In the rows, zero is written as 128.
One turn moves each row of this set onto another row. After a few examples, where does it send each row asked below?
q_124: [140 135 119 131 138 133 170 143 122 111 122 115  96 105 138 106 117 135
 107 114  99 141 146 150 144  97 132 110 131 129 127 127 128 141 128 184
 124 152  94 148 109 118 137 128 102 150 128 141 133 138  99 132 151 119
 146 144 124 113]
q_856: [142 137 119 142 146 137 170 145 122 107 126 116  89 107 139 107 114 135
 105 114 103 136 141 153 141 100 133 109 129 132 126 129 129 140 135 190
 126 156  94 148 116 113 137 128 106 151 128 144 133 140 102 131 152 125
 149 150 121 112]
q_412: [115 159 133 140 152 104 119 156 156  88 161 117  81  91 134 124 126 120
 124 115 131 156 104 129 126 145 164 161 176 124 142 140 126 124 140 169
 178 147 129 140 120 130 125 155 141 110 146 148 126 126 119 150 129 121
 156 137 116 122]
q_203: [124 113 144 110 139 104 140 137 144  98 149 116  84  81 111 100 149 121
 113 126 119 146 117 119 126 128 140 164 148 107 125 127 134 146 140 160
 148 148 126 148 116 112 139 141 151 113 157 145 128 115 122 157 122 120
 155 151 121 131]
q_510: [157 162 139 143 126 136 171 149 144 115 114 111 129 113 133 113 113 137
 113 123 100 146 129 141 124  95 160 134 131 114 128 114 118 145 129 187
 126 136 119 165 131 118 135 119  90 120 119 109 123 127 109 140 161 127
 123 147 119 101]
q_938: [162 159 143 146 124 139 168 148 143 115 117 115 127 112 131 110 115 142
 108 124  99 147 125 140 120  95 155 135 130 116 128 113 120 146 129 187
 123 139 118 169 128 118 132 118  97 118 119 109 128 131 112 140 158 129
 123 153 117 104]
q_822: [119 126 138 113 147 101 145 142 140  90 150 115  79  83 120 109 142 110
 121 118 123 133 117 126 126 133 155 162 151 103 123 137 133 145 149 162
 158 143 130 141 133 104 145 146 140 116 157 152 119 111 118 154 125 121
 156 143 122 125]
q_17: [136 167 128 154 147 124 135 163 155  99 131 126  91 111 134 121  88 147
 126 147 114 171  96 138 123 121 180 158 147 136 150 147 108 137 140 198
 160 135 122 133 140 136 103 147 107 126 128 148 117 152 128 143 146 135
 158 142 109 102]
q_800: [127 173 126 136 138 117 138 165 152  99 122 119 104 108 133 124  89 142
 132 146 108 174 104 135 128 121 184 157 151 129 151 151 102 137 132 190
 160 128 124 131 134 140 103 149  98 126 131 142 114 144 122 144 146 124
 150 130 115 101]
q_627: [140 139 117 139 144 134 171 145 121 107 126 117  92 107 141 110 113 134
 109 112 105 136 143 153 144 100 137 109 131 129 125 130 129 141 135 189
 128 153  94 146 117 114 140 128 101 153 127 144 130 139 100 132 153 121
 148 146 122 112]
q_821: [127 169 130 124 129 114 135 162 154 106 118 123 113 104 127 119  95 148
 131 150  97 181 107 129 130 116 174 155 153 127 153 149 102 135 118 181
 153 126 121 136 117 147  97 150  98 124 131 134 118 142 120 146 145 117
 142 131 118 104]
q_449: [135 160 138 127 127 119 128 157 156 109 122 129 111 103 121 110 103 157
 122 155  93 185  99 127 125 114 161 155 149 133 155 141 107 135 115 179
 145 134 120 143 106 149  90 147 109 121 130 130 125 147 125 148 143 121
 139 142 112 109]
q_620: [125 120 142 120 150 104 144 142 141  91 154 118  75  85 120 106 144 113
 114 119 123 135 113 127 123 135 149 165 149 106 125 132 133 145 151 167
 155 146 129 144 131 102 142 143 145 115 155 154 123 116 123 155 124 126
 163 149 121 126]
q_15: [144 135 121 138 142 136 168 143 123 109 128 119  90 106 138 104 115 137
 104 114 100 137 139 151 140  98 129 110 129 130 128 127 131 140 132 189
 126 156  92 150 111 116 136 126 106 151 127 142 135 142 102 133 150 123
 150 151 120 114]
q_907: [118 120 140 102 135 100 144 138 142  94 148 113  86  82 114 105 148 118
 121 123 118 146 120 118 129 128 145 161 150 103 125 131 132 145 137 156
 150 143 127 145 117 113 142 146 145 114 156 145 125 111 119 156 123 116
 147 145 124 130]
q_386: [145 159 136 158 144 131 129 160 158 103 138 132  91 110 130 111  94 156
 119 152 110 175  88 135 116 118 169 159 145 140 152 140 110 136 134 198
 153 142 119 142 128 137  95 145 118 124 126 145 126 158 132 145 142 139
 156 151 107 107]
q_651: [130 145 145 137 151 102 111 153 156 102 151 119  92  85 123 114 134 126
 105 121 119 160 106 127 123 145 143 173 171 127 152 131 124 125 129 172
 167 149 127 150 103 136 113 147 149 109 146 145 134 132 124 156 125 117
 168 150 116 125]
q_205: [124 144 141 124 142  98 115 152 159 104 144 112 100  86 118 119 135 127
 111 123 122 170 115 121 129 139 144 174 171 125 148 129 120 127 124 168
 166 146 126 148  98 146 117 144 147 107 148 141 133 127 122 156 124 108
 165 143 122 127]
q_748: [145 157 141 144 134 129 124 157 159 108 132 133 100 105 123 106 103 162
 116 156 100 183  90 130 118 115 158 155 145 139 154 137 111 135 122 188
 144 140 119 148 110 144  90 144 118 121 128 134 131 156 132 148 142 132
 146 151 108 111]
q_512: [127 152 141 144 155 104 113 155 154  92 159 122  84  87 131 118 130 123
 111 116 124 151 101 132 121 148 154 165 173 126 149 135 127 124 138 171
 171 149 129 146 114 129 117 152 148 109 144 149 130 132 124 152 128 122
 164 147 114 122]
q_441: [164 159 141 159 135 143 168 150 145 111 122 115 117 116 137 112 112 138
 107 122 109 143 119 145 118 100 159 137 127 120 128 113 121 144 139 195
 130 143 119 166 139 111 136 116  98 121 117 116 127 134 114 138 161 135
 133 156 114 102]
q_197: [116 126 138 105 140  99 145 141 140  91 148 115  83  83 118 108 145 112
 124 119 121 140 119 122 128 130 153 160 151 101 123 137 131 145 143 156
 155 139 130 141 124 108 145 147 139 115 158 147 118 107 117 153 125 116
 149 139 125 126]
q_725: [158 164 136 148 129 135 172 151 144 111 116 109 126 114 136 116 109 133
 115 121 105 142 128 144 123  98 165 135 132 113 127 118 117 146 136 191
 130 135 119 163 138 116 138 119  90 122 120 114 121 128 109 138 162 128
 127 146 119 100]
q_327: [128 114 145 118 145 106 140 140 143  95 153 118  78  83 115 103 147 119
 111 123 122 140 113 125 120 132 141 167 147 110 126 129 134 146 145 166
 151 149 128 148 124 108 141 141 151 113 156 149 127 117 125 158 122 124
 161 153 121 128]
q_5: [137 138 116 133 140 133 172 146 121 108 123 114  95 105 138 109 115 134
 109 113 103 138 146 153 144  97 136 109 131 129 126 131 128 141 131 187
 125 152  94 145 113 116 138 128 100 152 128 142 132 138  99 131 151 119
 146 143 123 112]
q_293: [162 164 136 156 134 139 171 153 143 110 120 111 119 117 137 116 109 133
 111 121 107 139 124 146 120  99 166 137 129 116 127 119 119 144 139 195
 132 140 120 164 143 112 138 119  93 120 119 116 122 131 111 138 160 134
 131 151 116 100]
q_704: [109 158 128 129 144  99 121 156 159  92 154 109  89  93 130 127 126 122
 128 118 134 164 115 123 133 140 164 164 174 122 139 139 123 126 134 164
 177 143 128 137 115 139 130 153 139 108 147 143 124 124 116 149 128 111
 151 131 120 123]
q_908: [168 157 144 153 130 143 166 147 143 115 121 115 120 114 133 108 114 141
 105 124 103 144 121 144 117  97 153 137 129 121 130 112 121 145 134 192
 123 143 118 171 131 115 132 116 100 119 118 112 129 134 116 141 159 133
 130 157 115 104]
q_7: [114 150 131 119 140  98 119 153 159  99 145 107  98  88 122 125 129 125
 122 122 130 174 120 118 133 136 156 170 172 122 142 134 121 128 126 163
 172 142 127 142 104 145 125 146 141 108 146 141 127 125 117 153 127 105
 154 134 123 126]
q_425: [142 134 121 135 139 134 168 143 123 113 124 118  95 103 135 104 117 137
 104 115  99 140 142 151 142  98 130 109 131 130 127 126 129 140 130 186
 123 156  92 151 108 117 135 126 105 151 128 141 135 138 101 133 151 120
 147 148 123 113]

q_620 moves to q_327
q_5 moves to q_627
q_386 moves to q_748
Now these:
q_938 moves to q_510
q_205 moves to q_7

One turn moves each row of this set onto another row. After a few examples, where does it send each row asked below?
q_547: [126 122 114 104 121 149 126 138 111 117 102 143 107 119 135 142 126 129
 114 119 110 138 131 139 139 112]
q_267: [129 130 131 153 135 127 137 123 129 111 118 133 143 106 122 139 142 145
 106 147 140 137 157 156 143 129]
q_282: [140 130 130 107 137 137 108 104  97 127 134 103 128 139 132 119 138 136
 117 135 139 147 133 161 144 133]
q_460: [120 127 135 152 135 120 140 124 138 114 118 135 136 119 128 138 143 143
 112 156 138 134 161 155 146 131]
q_964: [148 137 143 118 114 130 115 144 134 121 126 141 116 122 125 133  99 141
 136 123 133 140 118 157 132 129]
q_801: [135 120 135 117 127 115 127 102 139 128 100 122 111 149 132 128 134 149
 112 134 137 122 121 108 114 131]
q_776: [142 148 114 115 148 118 123 132 103 138 140 121 140 119 136 146 126 126
 119 106 139 133 113 113 124 125]
q_788: [122 124 114  99 123 149 128 134 117 118 110 147 101 122 141 145 127 134
 107 126 113 143 131 134 130 113]
q_602: [140 138 140 125 119 133 117 139 134 121 132 144 113 125 122 133 104 144
 134 126 136 138 124 172 125 133]
q_713: [129 120 131 139 136 147 139 121 122 128 152 130 109 159 124 135 142 135
 122 131 127 135 138 140  99 108]
q_194: [130  98 122 124 128 106 137 137 134 134 124 126 147 126 144 145 119 110
 141 127 140 132 130 145 106 132]
q_999: [127 125 131 142 127 135 139 128 121 127 147 129 109 158 122 139 142 143
 119 134 124 136 152 148 102 106]
q_181: [129 140 122 119 133 131 140 113 109 123 119 112 138 134 130 123 136 100
 122 118 126 155 129 103 144 117]
q_680: [113 104 124 126 113 129 122 139 128 136 138 146 120 120 130 132 131 139
 102 157 134 114 135 121 153 128]
q_379: [128 108 127 139 148 114 137 134 114 110 133 119 102 141 137 118 137 117
 132 142 144 119 119 146 149 153]
q_321: [125 135 125 152 137 132 144 130 118 124 141 111 144 127 112 109 109 117
 124 123 125 143 120 145 152 140]
q_508: [125 135 131 132 124 139 116 122 131 125 129 117 123 125 124 139 158 106
  92 108 136 127 108 117 134 124]
q_311: [130 138 105 125 128 104 124 132 137 126 106 125 123 152 146 136 112 124
 121 155 114 123 148 125 125 113]
q_966: [112 142 142 125 134 125 138 111 117 107 123 108 111 109 117 136 110 152
 131 149 132 123 122 141 111 119]
q_283: [146 115 129 107 128 139 111 112 127 118 124  97 121 143 119 121 141 114
 117 140 138 134 134 166 138 122]
q_355: [120 131 117 153 139 136 147 124 118 125 142 106 148 132 120 112 108 123
 128 128 133 138 118 140 146 146]
q_824: [134 134 107 122 125 102 128 137 138 117 111 130 127 153 146 128 110 129
 131 156 119 120 151 135 130 125]
q_91: [119 103 127 117 143 115 142 138 153 121 115 112 127 127 131 141 117 107
 126 121 126 133 118 140 101 129]
q_883: [122 130 139 139 147 119 127 127  98 118 128 135 138 163 110 153 115 128
 109 130 108 140 138 135 139 131]
q_148: [126 138 138 122 131 131 138 120 127 132 120 104 141 106 155 124 124 136
  96 118 135 141 126 114 115 139]
q_363: [125 115 138 127 167 125 125 125 115 127 134 133 145 150 135 150 127 134
 101 127 105 131 140 132 130 146]
q_540: [134 107 124 131 143 114 139 134 120 116 131 124  95 146 127 120 134 122
 142 138 140 116 122 154 146 147]
q_501: [147 138 130 126 120 108 119 131 132  91 149 114 142 114 131 149 139 114
 107 128 123 135 136 143 144 122]
q_376: [119 134 124 103 160 144 131 129 127 110 119 129 126 108 133 119 130 123
 101 129 139 127 108 112 139 127]
q_868: [118 131 139 137 163 121 129 142 114 146 139 124 136 132 132 132 141 120
 125 140 168 130 139 129 116 120]
q_475: [116 133 142 130 164 128 128 136 115 152 139 126 124 131 138 134 133 117
 120 143 163 125 137 132 111 119]
q_520: [106 149 140 126 117 128 144 133 125 109 121 122 116 115 101 144 120 134
 125 143 133 122 118 121 119 103]
q_222: [128 122 113 123  93 119 119 126 114 138 132 136 131 115 123 121 137 124
 114 149 149 120 135 123 152 126]
q_825: [132 123 133 120 131 119 128 103 128 129 103 119 107 148 135 127 132 147
 119 133 142 119 124 109 105 143]
q_276: [149 140 125 120 116 113 120 129 144  96 140 116 140 115 133 149 141 115
 107 132 114 128 129 145 148 121]

q_282 moves to q_91
q_883 moves to q_966
Now these:
q_547 moves to q_355
q_460 moves to q_999
q_776 moves to q_376
q_267 moves to q_713
q_788 moves to q_321

One turn moves each row of this set onto another row. After a few examples, where does it send each row asked below?
q_808: [142 135 121 138 131 127 138 127  88 157 118 129 117 116 119 142 147 113
 112 143 146 120]
q_904: [142 135 127 139 141 123 135 123  87 157 118 131 107 113 119 146 140 120
 106 135 142 113]
q_92: [114  91 111 124 129 129 138 129 120 154 123 128 114 108 127 119 122 120
 150 119 157 134]
q_709: [116  94 109 123 129 126 141 130 127 153 125 130 107  98 129 116 122 120
 149 124 158 128]
q_429: [139 147 114 123 120 112 142 134 124 135 119 143 123 121 144 124 107 136
 133 106 118  88]
q_472: [109 111 110 129 117 131 126 128 114 158 130 139 137 101 139 138 131 122
 114 116 102  99]
q_844: [132 131 122 114 131 120 139 143 111 114 119 148  85 105 134 117 119 128
 136 132 153 118]
q_657: [114 114 113 132 119 142 115 128 112 154 138 139 130 110 148 137 130 115
 118 113 107 100]
q_434: [120  96 116 158 130 128 141 115 124 131 137 141 129 129 122 123 113 165
 133 124 131 113]
q_75: [131 135 119 113 152 122 148 122 113 106 151 118 134 128 147 117 131 127
 134 144 119 114]
q_204: [136 125 124 115 150 114 162 121 111 110 156 126 129 127 144 120 121 130
 140 141 115 122]
q_442: [130 126 116 106 120 118 134 146 116 113 124 137  86 108 127 118 131 131
 133 138 145 116]
q_538: [112 121 109 132 117 141 124 125 115 159 131 146 136 106 139 131 130 116
 116 112 109  98]
q_159: [111 118 104 135 121 137 122 132 125 151 130 137 133 103 148 126 127 120
 119 112 104  97]
q_339: [146 130 127 143 139 134 132 119  83 153 123 125 122 114 113 141 146 119
 112 135 141 121]
q_115: [123  99 125 153 127 130 141 108 134 136 140 146 133 136 124 130 120 163
 132 122 128 114]
q_979: [114 119 131  98 144 121 131 120 114 132 130 128 137 114 146 148 159 127
 133 136 120 130]
q_524: [134 128 130 117 152 121 144 117 123 139 121 151 117 121 100 145 130 161
 128 143 125 102]
q_634: [135 123 123 119 150 121 157 118 113 108 152 127 130 138 149 114 123 124
 141 144 121 118]
q_184: [156 125 130 141 126 137 148 114 102 150 126 129 133 128 132 117 104 113
 114 124 136 132]
q_125: [134 126 118 101 126 115 131 142 114 118 119 142  93 103 134 117 119 129
 131 138 155 119]
q_754: [120 121 136 103 142 121 138 119 110 121 135 123 140 111 147 146 159 125
 132 132 123 127]
q_342: [144 128 122 139 139 127 142 125  88 162 114 135 110 119 121 146 145 117
 113 142 143 117]
q_674: [132 103 119 153 128 126 139 108 124 136 143 145 124 134 115 127 119 168
 141 130 126 119]
q_367: [157 127 123 146 123 136 147 105  99 146 128 125 131 126 132 130 103 114
 118 137 130 133]
q_775: [129 130 115 108 127 115 135 142 119 116 126 139  88 102 128 124 122 128
 135 141 153 127]
q_861: [143 128 121 141 141 133 134 124  87 160 119 136 114 109 118 131 151 122
 111 146 147 118]
q_946: [111 116 114 127 121 138 122 120 109 153 129 147 139 103 138 136 126 116
 120 110 107  98]
q_823: [126 127 113 115 128 124 131 145 118 124 120 145  80 104 129 120 128 133
 139 135 148 125]
q_921: [154 127 121 144 131 135 149 105 104 145 122 124 131 125 135 123  99 111
 123 130 127 133]
q_281: [132 129 123 120 154 115 157 122 119 106 159 124 133 126 145 120 125 133
 141 138 120 120]
q_81: [138 132 114 123 152 114 153 113 114 107 158 124 125 128 146 119 129 133
 134 142 114 120]
q_529: [141 144 115 129 129 116 139 142 127 139 121 147 129 123 146 129 106 132
 124 108 117  86]
q_661: [119  94 123 149 131 122 142 104 135 140 134 140 129 131 128 125 117 164
 132 122 131 112]
q_702: [110  98 113 118 125 126 145 125 121 154 127 133 106 107 128 112 126 115
 145 124 153 139]
q_493: [130 146 108 123 118 119 141 138 120 135 122 142 130 121 149 123 112 134
 129 109 120  83]
q_690: [131 124 126 124 148 113 139 117 124 131 126 158 121 123 101 154 126 158
 135 141 123 103]
q_223: [106 122 128 103 142 114 138 112 113 125 130 125 138 114 141 144 156 124
 136 141 127 126]
q_585: [132 124 125 124 149 127 145 112 126 136 127 159 109 125 102 145 128 162
 128 140 126 106]
q_910: [122  92 116 143 126 123 139 105 127 141 140 145 136 131 124 123 121 164
 135 130 130 115]

q_709 moves to q_754
q_904 moves to q_844
Now these:
q_339 moves to q_823
q_342 moves to q_125
q_538 moves to q_808
q_529 moves to q_184
q_861 moves to q_442
q_92 moves to q_979

One turn moves each row of this set onto another row. After a few examples, where does it send each row asked below?
q_703: [152 120 148 122 152 111 129 113 125 125 102 129 113 147]
q_523: [156 136 147 164 123 127  93 143  97 131 103 125 127 161]
q_482: [150 124 153 144 144 108  99 117 132 115 128 114 158 126]
q_700: [153 135 143 162 124 128  90 137  94 132 107 134 135 168]
q_214: [116 113 124 169 116 108 111 116 102 137 113 132 131 144]
q_687: [157 136 149 139 133 110  99 114 122 122 145 118 151 131]
q_549: [155 146 154 159 116 118 104 143 100 126 100 132 133 164]
q_169: [113 121 128 169 116 104 113 123 109 138 116 133 125 137]
q_315: [152 138 158 155 126 117  93 141 106 135  97 142 136 167]
q_920: [156 149 125 150 117 121 110 125 116 141  82 128 134 140]
q_330: [138 114 138 131 139 104 119 104 118 101  97 110 137 165]
q_619: [116 123 135 168 109  99 124 119 104 130 106 124 126 140]
q_577: [147 115 150 129 157 123 118 104 133 135 108 129 118 153]
q_583: [144 115 151 129 158 116 120 110 132 128 114 126 110 155]
q_564: [153 124 152 146 141 115 100 104 131 121 132 113 159 130]
q_177: [148 110 141 124 152 115 121 112 121 138  98 123 114 143]
q_488: [138 136 144 130 136 100 109 116 130 103 118 140 158 159]
q_536: [115 113 138 170 112  99 111 108 106 129 116 117 129 146]
q_773: [142 151 122 158 104 117 116 104 116 132 120 119 122 146]
q_373: [156 133 150 139 135 102 109 114 125 109 133 113 153 125]

q_169 moves to q_583
q_214 moves to q_577
Now these:
q_703 moves to q_549
q_177 moves to q_315
q_330 moves to q_920

